In the rows, zero is written as 128.
A single turn carries every row of the set below to another of its rows. Some are shown first; where does it send the rows asked next?
dod: [114 130 156 126 155 151 132 122 162 173 134 143 120  80 126 142 154 138
 123 142 115 121 124 160 119 155 117 102 101 114 141 135 139  98 120 179
 132 125 155 121 133 106 137 100 132 116 158 129 133  99 140 161 137  80
  92 133 147 147 116]
kes: [112 154 133 128 153 124 147 102 149 129 130 126 134 110  95 101 139 131
 103 129  94 151 146 140  91 142 127 143 132 133 134 150 116 128 120 187
 126 112 132 131 176 131 138 102 115 131 133 106 155  80 141 131 139 125
  82 111 110 126 117]
Rok: [138 125 116 128 127 138 118 113 184 146 156 119 149  88 140 139 143 142
 105 134 126 109 117 121 110 153 119 138 100 136 110 109 132 138 111 119
 107 117 126 127 133 124 131  92 125 124 120 127 145 126 136 127 127 120
  79 134 121 128 106]
tonov: [106 128 150 126 145 147 133 116 160 167 134 140 135  77 123 148 149 142
 118 154 118 123 135 157 122 163 113  96  99 108 145 133 145  96 120 165
 140 115 149 123 125 109 142 105 121 131 157 133 128  96 140 164 140  83
  86 141 142 151 121]
Pota: [109 146 115  96 135 151 147 119 156 129 125 139 159  89 109 130 122 146
 137 146 115 109 173 128 101 164 111 113 137 125 125 141 143 117  99 133
 121 129 158 114 145 139 127 123 118 136 152 127 147 140 159 151 128  93
 109 131 118 170 109]
kobu: [134 139 123 140 105 140 148 126 191 161  94 140 128  86  97 104 122 147
 128 147  87 127 128 141 111 128 139 123 117 124 126 112 149 118  96 136
 146 118 122 129 152 116 124 116 135 127 130 157 126  85 143 125 125  92
  92 111 104 167 108]
Fes: [101 134 155 126 145 157 137 119 162 162 134 146 127  88 126 134 155 140
 118 158 114 135 123 156 123 150 111 102 107 110 146 139 146  89 119 170
 145 118 139 124 122 103 134 100 123 120 161 129 123 101 139 161 136  87
  79 139 140 150 125]
rusal: [109 146 129 100 145 137 127 103 156 119 132 137 115  94 103 102 134 150
 111 127  96 125 161 148 106 142 136 135 116 128 135 139 136 121 102 176
 135 106 142 153 171 136 149  84 124 124 103  90 158  92 141 141 145 105
  72 104 103 114 109]
liko: [135 139 128 141 104 128 150 130 196 157 101 149 128  82 103  94 118 145
 133 152  80 114 126 141 106 133 137 116 120 120 121 121 137 112  97 140
 152 113 113 133 149 119 129 105 136 113 129 149 131  94 138 131 115 100
  93 115 100 165 101]
suf: [107 144 130 126 145 140 134 123 160 135 123 127 140 113 100 111 144 136
 120 132 100 140 145 142 122 136 130 147 130 118 147 142 132 124 116 177
 105 114 137 133 163 136 152  69 130 130 124  77 162  74 143 133 123 114
  79 116 104 126 136]
lutiz: [101 155 114  92 128 146 150 123 154 129 133 141 144  97 108 126 126 141
 146 137 109 115 156 136  98 157 107 121 142 124 118 151 140 120  95 136
 123 118 154 117 138 136 122 111 128 135 147 124 147 144 147 149 120  91
 112 133 121 180 118]
fute: [111 148 142 119 140 128 136 105 145 120 132 127 143 114  97  97 131 133
 100 125  97 143 140 136  86 133 129 144 128 130 134 152 119 129 116 183
 121 118 125 126 170 137 133 103 124 138 136  99 146  78 139 123 134 129
  83 108 108 134 122]
papu: [120 142 136 104 163 129 155 105 151 110 115 125 130  87 118 106 151 142
 112 143  93 127 139 147 108 132 148 113 121 119 137 130 125 125 104 184
 121 101 135 143 165 136 141  79 145 130 135  96 172  87 141 130 142 125
  70 111 110 125 123]
Led: [130 125 131 129 129 145 119 115 186 146 159 135 147  88 146 133 144 138
 101 140 111 105 118 121 113 143 112 141 102 136 103 123 135 132 115 127
 111 110 118 127 123 119 140  92 129 111 116 124 149 133 132 142 118 126
  75 134 112 123 102]
benof: [130 128 120 125 125 144 118 114 186 153 156 116 149  85 144 134 145 138
 100 118 119  95 119 125 108 151 119 137 105 134 108 119 130 136 105 127
 106 126 119 126 136 121 140  93 128 111 123 123 153 118 133 134 114 120
  86 130 123 125  94]
mome: [120 123 150 129 147 143 132 122 159 171 137 144 126  79 118 142 150 143
 122 148 116 134 125 155 124 162 123 104  88 121 143 128 138 101 118 172
 143 118 156 125 130 102 127  98 125 121 156 133 126 107 145 156 146  86
  84 135 143 147 126]
busof: [130 129 119 123 126 138 120 114 193 143 160 126 142  88 146 135 134 137
 108 143 118 102 114 124 108 147 112 135 110 127 104 121 125 138 110 124
 117 107 112 132 131 119 142  83 128 123 113 130 148 129 132 132 111 124
  82 132 126 129 102]
malun: [139 139 124 146 116 140 152 125 200 161  96 136 130  82 100 109 123 146
 126 162  81 119 136 136 103 126 136 119 120 117 121 119 147 118  98 134
 134 121 115 138 153 123 139 112 131 119 127 163 128  91 142 134 121  99
  81 115 106 167 100]
zufil: [102 150 111 100 135 155 148 119 152 119 134 143 150  99 113 124 127 136
 134 147 108 108 161 126  92 151 105 121 142 128 122 145 143 118  98 132
 120 133 156 116 146 137 116 112 120 128 149 118 149 147 151 152 127  91
 103 137 112 172 113]
toli: [112 143 106  94 135 151 148 120 153 131 122 137 149  97 104 131 119 146
 144 145 111 112 162 131 102 157 114 120 131 130 121 138 142 133  94 135
 119 130 162 119 146 132 113 110 130 142 137 128 150 145 161 146 131  89
 107 132 123 175 119]
dabi: [122 135 150 102 158 135 147 112 148 108 114 132 130  87 105 102 140 148
 113 147  91 125 145 146 109 130 151 111 112 121 132 140 128 126 100 185
 118 110 136 146 162 138 136  77 151 122 137  93 159  93 138 135 142 128
  74 106 111 133 127]
beso: [142 124 126 127 121 141 122 118 190 155 151 123 147  84 135 134 147 142
 104 135 110 104 125 124 106 151 114 143 103 130 106 116 139 132 110 124
 102 111 114 127 129 126 143  96 123 117 117 134 147 130 136 138 120 125
  76 137 123 127  94]
niber: [107 139 137  93 147 143 122 103 147 114 138 137 115  96  99 108 126 148
 106 130  91 119 157 152  99 137 134 130 106 129 126 150 136 129 105 177
 131 111 141 154 168 133 145  79 132 127 107  93 154  98 139 144 149 115
  69 108 116 121 115]
noz: [107 138 138 129 136 145 119 122 162 126 131 128 139 115  99 109 132 135
 116 137 107 134 141 142 114 133 129 140 124 117 146 144 134 122 121 173
 110 122 134 135 167 135 149  71 129 134 126  79 143  64 136 128 124 119
  82 111 107 125 138]
Zad: [108 151 106  91 141 159 149 118 155 137 123 137 148 100 110 124 125 151
 141 133 117 108 165 132  95 156 113 118 135 126 120 151 138 126  93 146
 114 142 155 118 152 135 118 113 131 126 139 126 155 141 158 153 124  93
 110 131 127 173 108]
Geko: [108 140 152 128 147 140 134 122 164 163 145 139 122  82 122 134 149 139
 128 156 121 131 125 151 122 165 116 101 106 113 143 137 133  89 125 166
 144 118 148 130 133 102 134  89 118 115 163 129 123 110 137 163 133  89
  91 135 148 150 128]
lop: [121 141 123 141 113 140 156 122 190 155  94 141 135  89 105 100 116 144
 119 163  72 116 135 137 106 118 133 121 121 120 121 126 144 117  96 137
 147 123 110 136 152 111 127 106 135 109 131 154 132  94 142 139 118 101
  85 116 101 169 106]
laluz: [129 145 127 141 115 145 153 123 197 161  92 138 129  88 101 103 125 146
 129 142  93 117 126 141 109 125 141 114 123 121 118 123 149 117 101 143
 142 128 115 133 154 113 132 119 141 117 129 157 137  78 138 130 119  99
  94 103 106 162  95]

toli turns into Rok
beso turns into tonov
zufil turns into Led
Now find these:
laluz turns into Zad
suf turns into papu
lutiz turns into busof
dabi turns into fute

A single turn carries every row of the set below to another of its rows. Some are shown first; where does it send the rows asked next?
Menur: [ 99 106 107 162 127 122 137 102 120 146 136 124 141 113 125 121 113 129
  97]
pel: [109 156 113 148 106 121 109 147 113 132 127 149 132 103 135 152 141 135
 114]
buk: [124 159 111 156 107 115 106 151 119 137 130 142 140  98 137 150 128 143
 117]
gov: [126 151 112 146 118 116 118 121 104 147 132 134 144 112 127 157 147 137
 108]
mapu: [104 127 119 138 117  94 111 126 143 133 104 144 133 109 152 147 112 161
 117]
darab: [106 150 108 159 102 121 110 148 118 148 131 144 140  90 146 132 129 145
 118]
gibu: [101 114 116 158 154 122 114 100 121 143 153 134 135  99 116 138 121 132
 110]
Foviz: [111 150 115 145 103 119 129 151 108 130 122 156 140 108 131 149 129 136
 108]
lub: [115 116 116 145 159 154 117 120 113 126 160 138 112 128 156 147 103 148
 124]
zodov: [110 141 114 141 107 130 128 101 128 129 169 149 138 129 169 144 103 156
 125]
nuviv: [114 126 128 151 138 130 114 161 133 150 149 143 127 127 135 129 128 136
  93]
sonu: [101 147 109 145 101 128 115 146 124 130 122 154 130  86 140 137 131 136
 114]
Pivod: [128 121 105 147 149 115 116 101 149 140 139 134 132  85 123 140 108 131
 119]
gen: [109 138 112 145 109 124 116 103 118 125 153 144 115 119 171 144  86 150
 129]
Meba: [126 154 111 153 105 113 126 156 114 136 126 150 147 103 136 148 117 144
 111]
Boda: [119 103 118 153 150 148 125 139 129 149 151 126 118 139 137 128 113 146
 104]
maza: [132 118 110 176 141 137 123  96 110 137 128 117 134 106 161 153 102 151
 116]
Vam: [117 109 135 158 147 146 132 132 111 129 155 165 140 103 153 154  98 144
 107]
pep: [108 125 127 143 105 114 124 131 151 154 133 144 147 129 144 132 139 159
  99]
Kofe: [128 109 110 141 105 141 133  95 141 135 139 134 121 125 167 139 104 170
 121]
foze: [124 115 111 137 140 139 114 102 136 112 137 138 112 109 162 156  93 162
 132]
tiz: [138 113 119 146 136 158 148  95 127 138 137 149 124 114 142 156 126 132
 107]
rapa: [122 139 111 146 103 112 124 121  95 136 110 135 135 108 127 153 127 137
 102]
reg: [112 114 124 136 128 142 123 110 132 126 125 167 109  91 162 160 110 130
 121]
duvit: [118 119 118 178 125 143 127 126 124 152 154 133 156 117 177 137 112 152
 108]
tege: [119 110 116 149 125 157 137 111 119 148 162 134 123 143 159 131 114 156
 113]
fefo: [140 141 105 147 115 118 124 140 109 123 114 131 138 101 126 152 112 130
  98]
gule: [117 138 116 142 116 149 126 117 132 118 180 151 128 129 158 140 104 141
 111]
Dason: [109 109 116 142 165 133 112 132 126 126 133 134 105 116 137 151  96 149
 123]
leg: [131 121 106 163 139 159 123 102 123 135 128 121 111 112 158 148 121 122
 110]
zor: [105 144 114 141 116 124 128 155 120 128 128 166 145  90 133 142 121 140
 115]
Pafos: [108 105 117 146 165 129 110 126 122 127 126 131 105 118 141 149  96 151
 123]
tulof: [144 153 106 149 130 122 117 139 116 135 135 131 147 106 125 156 131 131
 105]
gop: [115 106 118 153 146 149 128 140 129 153 158 128 121 139 134 132 116 149
 106]
Ferel: [125 104 117 144 116 137 131 112 156 155 140 127 133 135 146 132 128 167
 111]
nusa: [108 129 122 145 150 109 100 154 126 129 120 143 113 109 144 143 100 138
 112]
pom: [110 111 110 135 128 119 116 103 150 130 113 132 116 111 150 155 105 170
 130]
dif: [114 124 107 156 106 140 118 103 143 149 125 136 125 104 188 143 125 137
 122]
tizag: [117 108 113 146 108 134 132 110 154 156 138 125 133 133 146 134 125 170
 112]
teb: [136 112 125 158 137 138 144  89 116 139 137 143 147 110 145 162 108 160
 112]
lolas: [117 136 114 146 116 143 113 119 121 114 165 147 105 117 162 139  86 135
 115]
Mer: [125 113  96 151 123 117 137 104 148 142 125 125 140  99 133 124 100 128
 106]
Sep: [114 108 115 135 131 117 115  99 150 133 116 133 123 115 150 152 110 172
 129]
gisa: [111 149 111 155 118 118 122 157 113 146 139 156 153  93 139 136 119 149
 120]

gule turns into zodov
Vam turns into duvit
Pivod turns into gibu
Now find these:
Pafos turns into Boda
lub turns into tege
teb turns into maza
rapa turns into fefo
nuviv turns into pep
pel turns into Foviz
pom turns into Dason
gisa turns into darab

